In the data rows, 50 means zero.
What is the hidden score of each row? Scores go from 0 to 20, and 10 is about the middle. The score is a weighted sum of the row's numbers plus the product of two more (or one squared), each taken from its middle value.
46,55,42,47,43,39,61,76,46,43,51,40,70,28,60,49,44,62,73,65,64,51,50,58 -> 16
46,65,42,58,53,56,40,44,62,43,41,56,47,46,48,50,50,51,50,44,56,63,58,54 -> 9
49,66,42,62,50,51,42,38,60,39,39,53,51,50,57,54,43,55,59,44,62,64,63,48 -> 8
44,52,44,46,44,44,63,54,52,38,41,41,60,62,64,54,38,56,70,35,65,45,44,42 -> 6
44,47,47,48,41,38,59,80,54,53,58,34,61,39,69,52,49,49,63,47,54,57,66,59 -> 14
56,45,50,25,42,47,69,63,43,49,51,39,62,52,59,49,53,50,57,42,58,39,34,55 -> 7
55,42,69,32,53,59,65,54,50,60,54,45,53,50,54,59,48,40,45,53,48,36,39,53 -> 10
58,42,55,21,42,51,68,64,49,50,58,38,56,59,67,51,51,47,55,48,59,33,32,55 -> 11
52,48,50,60,39,42,51,50,40,64,69,45,50,44,46,56,50,55,42,57,48,61,65,46 -> 11
43,35,34,46,63,53,34,56,52,48,48,65,30,59,41,32,70,43,52,58,41,33,32,50 -> 10
54,47,62,47,50,54,63,60,50,64,61,42,52,41,57,56,50,42,41,55,37,46,51,54 -> 16
58,33,74,28,48,54,67,42,39,54,51,51,47,62,59,65,42,48,46,58,61,28,40,46 -> 11
45,70,44,57,58,55,45,39,58,42,35,51,48,43,42,43,42,45,51,42,52,63,54,57 -> 8
54,42,51,33,62,53,43,46,35,44,64,58,32,44,33,36,52,51,31,51,35,34,37,60 -> 9
51,46,55,47,49,54,63,67,50,62,61,38,58,42,59,57,51,45,47,45,47,53,54,58 -> 10
60,46,67,42,38,33,60,51,41,48,40,59,61,39,60,55,35,53,62,39,62,51,58,36 -> 10
56,49,58,50,48,49,59,56,45,68,65,46,54,38,50,56,49,45,35,60,38,53,56,52 -> 13
59,68,46,55,38,49,49,42,57,37,47,43,60,42,52,50,33,54,71,55,58,55,49,50 -> 9
51,68,44,60,42,45,48,37,57,39,41,44,56,46,52,44,32,54,65,47,62,62,54,49 -> 9
55,49,55,56,46,48,57,62,49,66,61,43,61,39,55,55,49,52,38,50,42,59,57,52 -> 11
48,35,29,46,58,46,29,65,47,54,37,62,31,56,51,48,75,43,66,66,43,28,29,46 -> 7
53,46,59,45,47,53,62,61,52,65,62,44,54,45,54,54,48,44,41,53,43,52,53,55 -> 10
54,52,45,43,43,41,53,46,44,72,61,41,51,45,38,47,48,36,48,66,39,44,55,43 -> 7
45,65,43,59,55,58,42,41,62,43,40,55,48,47,51,50,49,54,49,45,57,60,58,49 -> 9
51,46,56,37,54,44,57,48,53,44,48,46,55,61,64,65,33,52,66,41,62,36,44,34 -> 7
48,67,41,61,52,53,43,39,62,39,40,54,48,47,55,53,44,51,54,44,63,62,61,52 -> 7
48,59,46,55,59,62,37,49,62,44,44,58,40,49,43,43,60,47,42,45,45,49,46,55 -> 11
43,39,44,46,61,57,36,52,50,47,44,60,32,61,35,30,73,49,49,55,40,33,27,49 -> 13
52,49,52,60,44,43,57,58,49,66,64,43,57,44,55,56,48,48,37,54,46,61,62,53 -> 8
44,60,42,57,40,41,57,42,49,31,36,45,54,62,64,53,28,58,71,40,73,57,58,39 -> 7
59,50,62,51,49,51,58,51,42,68,65,50,52,39,47,56,48,44,36,64,31,52,50,51 -> 17
58,54,52,61,40,51,39,47,62,35,51,52,52,40,56,65,52,69,45,56,54,58,54,46 -> 13
46,42,40,58,51,37,43,31,23,59,56,54,48,55,36,50,57,61,49,53,47,52,54,40 -> 7
52,57,49,57,51,33,58,37,48,33,40,56,42,67,69,53,24,53,62,43,81,65,72,45 -> 3
49,46,47,59,44,39,52,57,37,61,63,44,54,51,51,54,46,58,41,47,51,65,66,48 -> 8
53,42,62,26,45,54,68,59,47,46,50,45,54,66,64,56,49,46,63,48,61,31,40,56 -> 8
50,49,54,53,46,46,59,62,52,65,63,44,56,40,55,55,50,44,37,52,42,55,58,54 -> 10
63,45,75,40,47,55,61,44,40,66,62,53,47,43,44,60,46,43,39,66,39,42,42,51 -> 14
55,48,55,57,47,45,55,50,44,67,64,49,52,37,43,56,50,50,38,60,40,56,59,48 -> 11
53,44,50,61,46,36,46,45,31,62,68,54,44,41,44,51,51,63,43,59,44,62,60,47 -> 10
54,70,51,60,46,55,42,34,62,38,44,44,60,41,47,51,41,59,64,47,52,56,47,50 -> 9
53,41,68,29,49,58,67,57,50,57,57,45,55,54,59,58,46,41,50,51,53,29,40,54 -> 10
50,40,61,25,51,53,68,61,49,52,50,39,58,60,64,59,51,43,59,44,59,30,38,53 -> 8
46,51,52,47,58,62,37,48,57,45,43,58,41,60,35,35,65,50,37,48,33,44,31,54 -> 11
46,58,47,54,57,64,38,45,60,43,44,57,44,51,43,45,62,45,40,43,46,52,50,57 -> 10
48,66,39,64,47,48,43,38,59,39,39,52,50,51,55,53,40,57,57,42,63,62,65,49 -> 7
52,47,47,60,42,41,51,49,38,63,62,48,48,49,48,54,52,57,42,57,47,60,64,49 -> 10
52,36,49,54,60,38,41,67,60,42,42,71,37,47,67,63,57,44,63,57,63,54,66,39 -> 11
40,61,38,66,54,51,45,47,59,37,33,57,40,51,62,56,45,55,52,49,71,65,66,46 -> 11
48,46,46,58,41,40,50,56,43,64,66,42,52,47,51,54,47,54,40,49,50,64,65,49 -> 9
52,47,49,61,43,40,50,55,43,63,62,45,55,47,48,52,48,52,38,54,47,63,65,49 -> 9
45,51,53,40,45,45,64,52,48,38,38,43,56,65,65,55,40,54,68,37,68,45,49,43 -> 8
41,33,48,44,58,55,38,42,39,50,50,58,38,66,33,31,68,54,49,51,43,40,39,46 -> 12
62,45,67,43,47,50,57,47,43,68,64,51,50,39,45,58,47,40,38,68,31,46,45,52 -> 15
46,64,43,62,53,58,41,45,61,41,40,56,48,48,51,52,53,52,47,45,56,65,60,48 -> 11
45,49,36,43,43,40,63,77,51,51,51,35,72,35,66,52,46,46,69,53,56,52,56,55 -> 11
45,48,51,45,62,63,38,48,55,46,43,59,39,60,35,35,68,49,41,44,37,39,32,54 -> 11
44,63,40,60,44,44,50,30,58,34,37,50,48,55,62,57,31,57,64,39,71,62,63,44 -> 4
42,61,41,55,38,40,58,45,53,31,37,42,55,60,63,52,30,57,73,41,70,57,55,44 -> 7
54,68,53,55,52,59,42,33,57,43,36,46,53,47,42,43,50,52,54,51,45,56,47,56 -> 10
45,65,42,66,50,53,42,46,63,41,40,57,46,48,54,52,52,54,50,47,60,62,59,49 -> 10
43,57,42,54,62,61,37,53,62,44,42,60,44,50,45,44,61,46,41,48,46,51,47,54 -> 10
45,52,49,52,62,66,37,53,60,43,41,62,39,55,42,41,67,48,42,50,41,44,40,56 -> 12
46,66,42,59,54,57,40,37,59,42,37,53,48,48,50,46,49,50,53,42,56,61,53,50 -> 9
50,67,41,62,42,47,49,33,58,39,40,46,54,52,57,54,36,57,68,45,63,62,60,48 -> 6
71,61,63,42,42,51,65,48,28,64,66,48,63,39,30,57,46,36,54,59,33,36,35,49 -> 8
46,46,39,56,61,53,35,65,62,43,39,70,31,47,60,52,65,39,55,55,56,56,60,44 -> 12
47,44,59,34,49,48,67,53,51,44,41,43,55,63,65,60,42,55,64,40,64,35,46,40 -> 10
48,40,62,28,53,51,64,57,52,51,46,43,57,60,61,55,48,45,62,44,58,28,39,50 -> 9
52,45,55,45,50,53,64,66,54,62,60,40,61,42,57,53,52,41,50,48,44,51,53,57 -> 11
49,46,57,48,50,53,64,63,54,61,56,40,59,40,58,57,50,37,52,46,45,49,53,54 -> 11
49,40,62,24,52,55,69,61,53,53,48,41,56,61,65,55,46,43,60,42,58,27,40,51 -> 10
53,46,58,48,47,52,63,66,52,61,61,37,56,42,55,56,51,45,43,48,45,51,57,55 -> 13
49,59,45,54,61,64,37,50,63,43,42,59,41,49,45,46,61,45,41,48,49,52,51,56 -> 11
69,38,79,34,47,52,63,39,30,59,58,57,41,52,50,65,41,46,44,70,52,25,37,49 -> 17
54,41,61,59,51,37,49,45,33,57,73,60,49,34,43,56,46,64,35,58,41,57,51,52 -> 8
44,51,36,56,60,58,35,59,62,45,40,61,37,50,52,49,66,42,49,51,54,54,55,50 -> 11
46,57,42,55,61,63,35,53,63,43,41,58,39,49,48,44,61,43,41,49,47,53,51,55 -> 12
44,65,41,61,40,43,53,33,56,35,37,50,53,56,64,55,30,56,65,38,71,64,60,41 -> 5
52,48,51,59,41,41,51,51,41,65,65,48,51,48,45,53,48,51,41,55,46,60,64,48 -> 9
46,57,45,52,60,62,37,52,59,45,38,58,41,50,43,45,63,47,41,48,43,52,46,51 -> 12
50,44,62,44,51,53,63,61,54,61,60,42,60,41,59,55,52,40,45,49,44,47,48,56 -> 12
46,47,50,52,43,50,62,72,53,59,59,34,63,40,60,51,51,43,50,45,51,55,58,57 -> 17
57,29,75,30,54,54,64,42,46,58,51,54,44,62,53,66,41,45,46,61,55,27,39,45 -> 8
48,50,46,49,62,62,36,50,59,46,40,55,36,54,36,35,67,43,41,47,38,44,37,57 -> 12
49,39,62,30,53,56,67,62,54,56,54,43,61,57,60,58,51,39,55,44,54,35,38,57 -> 8
46,31,44,53,53,47,40,40,31,56,57,57,40,61,33,39,63,57,54,56,51,50,48,44 -> 11
47,45,47,49,44,45,61,73,55,58,61,34,62,40,67,55,50,47,52,47,51,55,65,61 -> 11
53,48,53,60,43,44,52,53,42,64,65,45,53,45,47,55,48,51,39,56,47,59,63,49 -> 10
58,71,58,57,37,61,43,44,67,36,42,42,66,40,41,53,47,60,67,49,43,45,36,56 -> 15
48,66,42,62,47,53,44,37,60,41,41,54,51,48,58,52,43,54,57,45,62,64,59,46 -> 8
44,63,44,57,37,44,57,36,51,33,38,47,54,63,65,54,28,56,66,39,71,61,59,40 -> 6
54,46,51,57,42,41,53,53,41,65,67,48,54,44,47,54,48,56,43,57,44,62,63,50 -> 9
60,47,63,47,46,53,59,52,46,67,63,48,51,38,46,56,48,40,33,63,32,48,49,52 -> 14
48,65,42,62,50,52,43,39,62,42,39,51,46,50,53,50,42,50,54,42,60,62,59,52 -> 8
38,41,41,46,63,58,36,55,52,47,44,61,36,58,38,35,70,46,50,53,39,36,31,52 -> 11
48,53,43,51,61,62,38,51,59,46,42,56,36,55,40,39,64,44,41,50,41,48,42,51 -> 11
47,55,48,44,65,55,42,37,53,45,46,57,45,52,28,34,56,43,39,40,33,44,35,60 -> 4
46,56,45,56,62,63,37,53,61,44,39,63,39,53,43,43,62,44,41,46,43,50,45,56 -> 9
48,64,41,60,55,58,39,44,62,42,41,54,48,47,49,50,53,53,50,45,54,59,56,53 -> 9
71,49,74,34,45,47,68,38,23,55,63,60,55,42,45,59,40,53,59,62,59,41,49,42 -> 13
55,48,57,56,43,47,58,53,46,65,66,45,53,36,50,55,48,49,35,58,40,60,60,49 -> 11
52,45,60,42,49,55,65,65,52,61,61,41,57,45,60,58,50,40,45,48,44,48,50,55 -> 11
43,68,39,65,49,49,46,34,61,40,37,51,53,50,54,55,39,52,61,42,62,66,60,50 -> 5
53,44,50,61,45,38,51,47,34,62,65,50,50,48,43,53,52,58,42,57,48,62,60,46 -> 8
51,61,44,67,50,54,42,47,62,38,44,55,47,46,60,60,47,57,51,44,64,62,62,45 -> 10
54,44,63,40,52,55,64,63,49,62,58,41,56,43,58,55,51,38,46,50,43,46,47,56 -> 12
59,48,62,53,44,50,59,52,43,63,68,47,52,37,45,58,48,49,37,61,33,54,52,52 -> 14
59,44,65,43,47,54,62,58,49,64,60,45,54,44,51,59,51,41,36,55,41,50,47,55 -> 10
58,56,59,51,56,65,38,43,57,43,44,52,45,54,36,42,61,53,40,49,35,47,37,55 -> 12
49,68,40,61,44,48,48,33,59,39,41,49,51,51,54,50,34,53,65,44,63,63,58,48 -> 6
53,46,51,61,44,40,53,51,41,65,63,46,48,44,47,56,51,54,40,59,45,59,64,49 -> 10
45,35,38,50,60,44,39,41,27,56,57,60,39,60,33,38,66,55,57,59,47,45,49,41 -> 11
46,64,40,66,53,55,41,45,63,40,41,56,48,51,58,55,48,52,50,44,63,65,61,50 -> 8
47,58,48,54,58,62,38,48,64,44,41,57,43,50,43,42,60,46,39,43,42,53,49,53 -> 11
58,46,54,62,46,41,50,47,34,60,71,52,52,41,43,56,48,61,42,55,45,60,59,51 -> 9
43,37,52,60,41,38,52,60,37,52,55,41,56,57,56,51,46,61,44,38,58,60,69,53 -> 12
41,43,47,41,64,60,41,45,49,46,45,57,38,60,30,32,67,49,42,47,37,36,30,55 -> 9
47,41,50,39,64,56,43,43,41,45,58,60,36,55,27,35,59,53,41,49,36,38,35,58 -> 8
47,65,42,60,53,56,39,38,64,44,39,54,48,47,51,45,51,50,51,44,56,61,56,54 -> 10
67,44,46,46,48,45,38,50,44,40,52,52,57,54,27,40,57,51,47,60,44,38,43,51 -> 11
46,62,44,58,39,41,55,37,53,31,40,45,56,62,62,56,29,60,69,39,70,58,60,39 -> 6
44,43,45,45,62,60,37,52,51,47,42,61,35,61,35,31,70,50,49,52,38,37,28,50 -> 12
47,59,48,54,62,59,37,51,62,43,39,59,39,49,45,44,59,47,42,47,45,55,50,52 -> 12
61,53,52,58,43,47,43,38,61,34,58,45,60,35,51,65,44,70,51,53,49,46,46,42 -> 6
60,49,53,43,60,44,50,39,62,42,52,52,59,55,58,73,30,49,64,49,55,28,42,29 -> 8
55,43,61,41,45,51,63,72,56,55,67,39,54,53,70,52,51,48,58,52,49,49,50,63 -> 14
49,44,62,38,51,53,64,64,53,62,58,42,56,49,58,57,50,39,49,49,45,43,50,57 -> 10
51,59,47,55,58,62,36,49,61,44,40,59,42,47,40,43,60,46,40,45,45,50,47,55 -> 11
67,45,80,41,47,53,63,37,29,64,63,57,49,45,44,64,45,45,46,70,45,34,31,48 -> 14
36,30,48,47,59,54,38,42,37,47,49,55,36,65,31,33,68,58,49,49,45,40,41,49 -> 13
49,67,41,61,52,54,39,39,61,43,39,53,52,47,54,49,49,53,52,46,56,63,60,53 -> 8
48,57,50,53,59,63,39,46,60,42,40,55,43,51,41,42,64,50,43,47,41,50,47,55 -> 12
42,45,49,43,61,64,39,45,51,46,42,57,34,59,33,32,67,47,40,47,37,39,30,55 -> 11
50,47,53,56,43,46,58,57,46,66,62,44,56,39,51,55,48,51,37,52,43,59,61,52 -> 10
54,44,60,43,47,53,66,67,55,60,62,38,58,48,63,56,52,42,51,50,45,48,51,61 -> 11
39,26,43,51,59,52,40,42,34,53,52,58,36,66,32,37,66,56,51,55,49,43,46,47 -> 9
49,45,53,51,48,48,61,71,54,60,61,40,59,40,59,55,50,46,48,46,45,54,58,57 -> 11
48,65,43,63,51,55,40,38,62,41,42,55,50,47,52,48,45,55,55,46,57,64,57,50 -> 9
45,63,41,60,40,39,52,33,52,34,39,50,54,60,62,59,26,57,65,38,72,60,62,41 -> 3
48,66,41,62,47,46,45,33,59,38,37,50,51,51,54,54,39,55,61,44,64,62,64,46 -> 6
43,47,50,50,61,64,36,49,54,45,40,62,36,57,34,34,67,48,38,47,37,41,33,52 -> 12
43,53,45,52,62,63,36,53,62,45,40,61,38,54,45,41,64,46,44,50,44,51,46,53 -> 12
44,65,38,66,46,49,45,37,59,39,40,53,49,51,59,53,42,56,56,40,65,64,63,49 -> 6
47,67,40,64,50,51,46,39,61,40,40,53,51,53,54,55,42,57,58,43,64,63,64,48 -> 6
44,58,48,55,39,41,58,43,53,33,36,46,54,62,61,57,32,63,63,36,70,58,54,40 -> 7
53,46,56,55,46,48,58,63,49,64,62,41,54,40,56,56,48,47,38,49,43,58,58,54 -> 11
50,58,49,54,60,64,39,48,60,44,40,57,43,52,42,41,60,48,41,43,44,53,47,54 -> 11
45,62,36,51,36,38,57,47,53,31,39,41,58,56,63,50,29,60,74,46,67,55,52,44 -> 7
46,50,47,49,41,46,62,74,50,53,55,37,70,37,67,54,49,50,63,52,58,57,59,58 -> 14
57,67,48,61,49,50,43,37,58,40,43,51,52,46,52,50,44,54,59,50,58,58,56,50 -> 9
66,56,53,51,48,54,38,44,49,39,53,49,49,51,32,44,59,52,56,60,36,36,39,58 -> 12
39,54,38,52,61,59,37,54,61,44,43,61,35,48,47,43,63,43,43,47,48,53,51,54 -> 10
39,31,47,46,60,58,40,44,42,50,49,57,39,67,34,32,66,53,47,51,43,35,37,51 -> 9
56,37,75,28,51,56,67,49,45,53,51,48,51,61,58,64,45,44,48,54,57,25,37,52 -> 10
54,70,45,61,45,57,43,32,62,40,41,46,57,46,51,52,40,54,60,47,57,61,53,50 -> 7
43,44,44,60,47,38,43,41,28,60,56,47,49,61,42,45,55,60,47,47,53,59,64,40 -> 9
45,40,44,65,52,37,42,41,27,58,55,59,53,44,28,48,57,63,44,44,44,56,51,37 -> 6
45,54,40,55,59,60,35,57,64,43,42,61,38,50,47,47,64,44,43,49,49,53,51,51 -> 12
49,42,60,27,50,53,66,63,49,53,50,42,59,60,66,55,52,46,61,45,59,28,38,55 -> 8
48,66,44,60,51,55,38,41,63,42,39,55,48,43,50,50,48,52,51,44,56,62,57,52 -> 10
54,69,62,49,48,59,43,38,57,41,38,44,55,44,37,40,44,52,59,50,36,51,35,58 -> 13
64,55,63,52,36,54,61,51,36,66,69,45,57,37,42,58,48,42,46,64,31,41,48,54 -> 18
44,43,48,44,65,61,39,51,54,46,40,60,37,58,35,31,67,48,46,50,36,38,32,54 -> 11
54,47,58,55,44,47,55,54,42,67,63,46,52,39,44,57,49,48,36,57,42,56,59,49 -> 12
45,64,40,65,46,50,43,40,61,38,40,53,49,51,59,55,44,56,57,44,63,63,60,47 -> 8
59,48,61,48,48,53,60,51,46,65,65,47,52,40,47,58,48,45,28,60,36,53,48,53 -> 10
48,55,53,48,63,63,39,43,55,42,41,58,42,51,34,39,59,45,37,44,34,45,38,60 -> 9
48,42,59,27,49,53,67,57,49,48,45,43,54,61,65,56,46,47,65,42,64,30,42,50 -> 9
50,41,62,28,50,54,70,62,51,54,53,44,61,59,62,58,48,41,54,47,55,31,41,53 -> 8
56,51,56,55,44,45,56,45,42,68,62,47,49,37,41,55,49,47,39,60,37,54,53,47 -> 11
51,53,43,41,34,33,57,68,34,38,38,33,78,43,44,49,36,46,67,69,57,47,46,54 -> 13
46,32,41,53,56,47,39,39,26,55,55,57,37,60,35,38,65,56,50,56,48,49,49,44 -> 11
48,64,45,64,54,55,40,45,61,41,40,55,45,45,52,52,53,52,48,46,57,62,58,50 -> 11
45,65,45,60,54,58,41,40,63,44,42,56,47,48,50,47,46,52,53,43,56,62,58,53 -> 9
60,35,64,32,50,38,46,43,38,60,61,58,39,49,47,62,47,41,45,88,49,31,28,41 -> 7
44,40,46,46,64,58,38,51,52,47,44,59,33,61,36,30,70,47,45,48,37,34,28,52 -> 11
36,30,46,48,60,54,39,42,38,50,51,55,36,66,33,34,68,56,48,52,46,39,42,50 -> 11
57,44,65,43,50,57,62,56,50,64,61,45,53,45,53,62,49,43,37,55,39,44,46,55 -> 13
53,56,52,50,59,65,40,44,58,46,40,53,42,54,38,41,62,48,40,48,38,49,42,56 -> 11
51,49,49,56,36,42,58,69,48,59,67,39,62,40,62,58,47,51,43,49,46,57,61,59 -> 8
54,29,50,42,55,47,47,50,34,50,60,50,41,63,40,40,56,59,54,66,47,40,50,55 -> 10
42,45,40,65,46,41,46,44,30,63,52,47,56,58,43,51,51,59,45,42,54,61,64,42 -> 6
55,45,55,50,49,50,57,57,47,66,64,47,53,39,47,57,46,42,35,55,39,56,57,49 -> 11
51,63,43,61,51,58,41,46,63,41,38,55,47,47,53,55,49,53,49,47,60,62,63,50 -> 11
46,43,55,47,54,53,62,67,54,61,55,42,61,42,60,53,51,41,54,42,51,51,53,52 -> 13
56,50,58,58,43,45,56,52,42,67,64,45,53,38,46,57,50,53,36,57,40,58,57,47 -> 11
42,29,49,46,60,53,42,42,34,51,55,57,38,67,35,37,62,59,50,55,46,39,44,51 -> 9
61,32,66,51,54,32,47,39,31,49,72,68,42,39,44,53,44,79,44,56,44,50,38,54 -> 5
38,33,40,53,55,47,40,39,27,54,55,57,38,65,32,37,63,60,52,54,48,47,47,46 -> 9
44,61,45,59,42,38,56,34,50,32,31,50,51,65,65,55,25,56,70,37,71,62,66,40 -> 5
49,40,56,34,51,50,64,67,57,59,54,42,58,51,67,52,50,33,53,45,46,42,44,57 -> 8
47,42,41,60,45,40,41,36,24,61,58,53,45,60,39,47,58,57,51,54,50,58,57,42 -> 7
50,42,64,26,45,55,67,61,51,51,51,42,56,63,68,55,47,48,66,46,61,32,36,52 -> 11
49,56,37,63,51,48,45,50,58,37,37,60,41,53,60,59,42,58,44,56,71,64,62,44 -> 7
57,46,50,61,49,37,50,47,30,60,71,50,50,45,42,54,48,61,44,56,45,57,58,49 -> 8
54,58,52,55,56,64,38,46,58,44,40,55,41,55,39,40,64,48,39,49,41,48,40,58 -> 12
50,42,58,36,53,56,65,66,57,58,55,38,58,50,65,53,53,37,51,46,47,42,47,54 -> 12
47,64,44,62,53,56,37,42,62,42,41,56,48,46,53,52,53,56,50,48,57,62,60,52 -> 10
49,67,41,63,49,52,44,37,59,40,37,54,48,49,55,53,43,56,61,42,63,63,61,49 -> 7
61,70,64,42,47,63,46,46,56,39,36,43,60,43,36,41,44,54,63,48,31,43,25,60 -> 13
46,54,49,48,61,64,40,52,63,45,43,58,40,53,41,41,64,46,37,46,40,47,42,53 -> 11
50,49,53,46,59,63,39,47,51,45,40,54,41,60,37,34,69,47,34,47,34,39,30,53 -> 12
58,47,57,48,54,63,39,44,51,45,41,51,47,66,35,33,66,54,30,48,36,37,28,57 -> 10
43,39,31,50,64,49,40,57,66,44,50,64,45,56,55,32,57,44,56,47,48,58,53,49 -> 7
55,48,52,49,47,43,56,50,48,68,61,41,50,41,45,56,50,37,40,62,34,54,56,50 -> 10
45,51,47,49,61,64,36,50,56,47,43,61,39,56,38,41,67,45,39,51,39,44,42,52 -> 12
47,52,47,52,62,64,38,50,60,44,39,58,39,56,39,42,65,46,39,49,42,46,41,54 -> 11
47,61,41,65,48,51,40,46,62,41,39,53,45,51,56,55,51,55,52,47,61,63,60,49 -> 10
50,40,62,31,51,58,68,63,52,56,56,45,59,54,61,56,50,37,56,47,52,33,39,54 -> 10
